128 stands for zero in the data rows.
Some points, each followed by its number:
[ 75 143 105 155 121  80 205 120 181 104 175 115 168 160 114  53 136 138
 145 134  80 106] 0
[145 127 155 121 167 175 138 135 158 160 112 113 130 140  60 160 113  87
 171 164 129 181] 1
[ 77 150 163 127 126  76 211  92 228  86 180 110 141 114 126 101 170 171
 114  70 164 153] 2
[178 105 112 132 135 141 139 158  79 168 175 117 138 159 117 173  89  89
 142 187  94 149] 3
[108 123 179 129 155 110  87  99 161  99 115 126 112 179  80 151  94 116
 167 196 134 152] 4
[174  73 126  96  94 173  74 128  24 125  95 140 131  83 155 130  79 131
 139 171  27 121] 5
[144 108 160 147 110 137 167  85 125 128 182 130 153  68 110  64 132  97
 168 124  57  85] 6
[122 153 143 236 116 119 135 123 138 133 159 121 114 147 152 100 101 137
 133 207 117  91] 7
[137 110 198  92 129 132 117 108 144 113  83 117 109  73 128 162 124 156
  76 103 179 183] 8
[ 79 166  60  89 118  86 169 158 163 109  90 107 131 150 123  90 151 154
  58  84 157 141] 9
[ 79 171  59  80 123  88 168 153 173 100  84 108 129 141 125  96 160 152
  69  69 173 140] 10
[125 140 130 124 144 150 109 107 123 116 125 165 108 100 150 155 178 147
 170  35 168  96] 11
[ 66 114  96 154 144 145  95 154 116 111  45 159 154 184 129 109 121 174
 204 140  75  84] 12
[118 129  78  61 113  91 139 148 129 108 117 121 124 144 120 118 136 138
  53  83 140 156] 13
[142 131 120 108 123 101 122 125 138 116 156  94 102 188  79 132  69  92
  84 220 100 177] 14
[123 137 125 174 116 119 126 155 115 131 107 103 114 158 172 155  79 160
  94 218 140 161] 15
[160 107 133 125 153 141 155 150 112 163 145 115 151 146  83 160 103  79
 174 169 108 147] 16
[152 106  90 137 133 146 137 166  66 162 174 150 153 155 163 173 137 122
 188 122 100 116] 17
[ 74 120 178 134 148  97 113 120 182  85  78 118 130 171 116 132 105 168
 128 180 153 171] 18
[150 118  28 102 105 120  93 163  58 146 121 122 135 172 103  80  90  94
  81 162  38  80] 19
[140 151 180 170 136 137 143  90 176 131 207 117 112 142 127 139 135  92
 164 176 150 165] 20
[114 177  57 227 116 108 153 151 127 157 155 115 136 144 170  89 125 147
 120 142 125  42] 21
[121 139 106 121 148 151 125 118 126 139  98 154 143  96  89  96 168  90
 196  58 130  53] 22
[125 171  88 180 110 120 152 135 131 148 131 125 121  89 158  77 160 130
  91  87 154  52] 23
[135 149 152 188 163 150 139 125 176 165 172 116 138 181  82 128 122  70
 191 200 133 136] 24
[143 111 162 145 110 138 169  91 132 131 176 123 151  73 112  78 129 105
 158 126  67 100] 25
[ 83 123 137  78 118 125 167 130 150  95  58 127 155  73 138  91 158 156
 124  76 142 143] 26
Which two points above are nearest to each new point? Their numbers follow each, nearest first.
[136 102 194  77 126 128 117 110 133 108  71 125 112  59 124 155 122 152
  72  98 180 174] 8 26
[ 59 114  93 157 142 136 103 147 115 103  45 162 161 178 131  97 128 173
 213 141  68  71] 12 22
[115 129  87  61 118  87 143 152 136 111 115 119 129 142 121 111 146 138
  43  79 146 152] 13 9
[163 129 189 128 128 138 104  89 137 131 125 123  90  65 114 150 121 118
  88 116 173 133] 8 11
[118 136 106 119 148 147 125 121 123 141  97 149 143  94  88  95 162  85
 200  69 127  50] 22 11
[ 62 119  90 160 145 143  98 155 122 112  46 157 160 183 128 102 125 172
 209 141  74  84] 12 22
[129 170  85 185 108 125 154 139 127 154 129 129 122  81 157  75 162 128
  99  78 156  38] 23 21
[137 154 118 143 121 116 163 140 125 127 175 135 104 115 200 187 166 170
  99  66 203 158] 11 13
[ 89 124 146  82 122 118 164 127 162 100  67 126 147  79 138  97 159 160
 118  78 156 149] 26 10
[156 164  89 163 114 116 112 138 111 154 150 119  97 103 176 156 138 157
  58  80 187  90] 23 11
[118 131  78  60 111  91 135 146 129 105 121 120 117 145 128 124 139 141
  51  87 142 160] 13 9
[163 123 145 130 113 136  99 136  98 139 106 120  96  89 169 169 115 155
  53 121 170 150] 8 15
[179 115  86  68 109 116  99 147  77 144 138 124 108 109 127 148 126 115
  30  86 140 129] 13 8
[117 155 136 244 110 115 134 126 131 132 159 127 120 155 157  86 103 132
 136 212 113  79] 7 21
[140 110 153 157 114 139  84 126  94 124 111 139 108 128 153 129 108 149
 109 162 116 119] 15 7
[147 167 107 135 132 148 104 118 131 142 185 141 100 156 137 134 167  72
 164 127 159 124] 20 17
[ 66 115  95 155 143 140  94 151 116 109  50 160 157 183 129 102 126 167
 208 140  68  74] 12 22
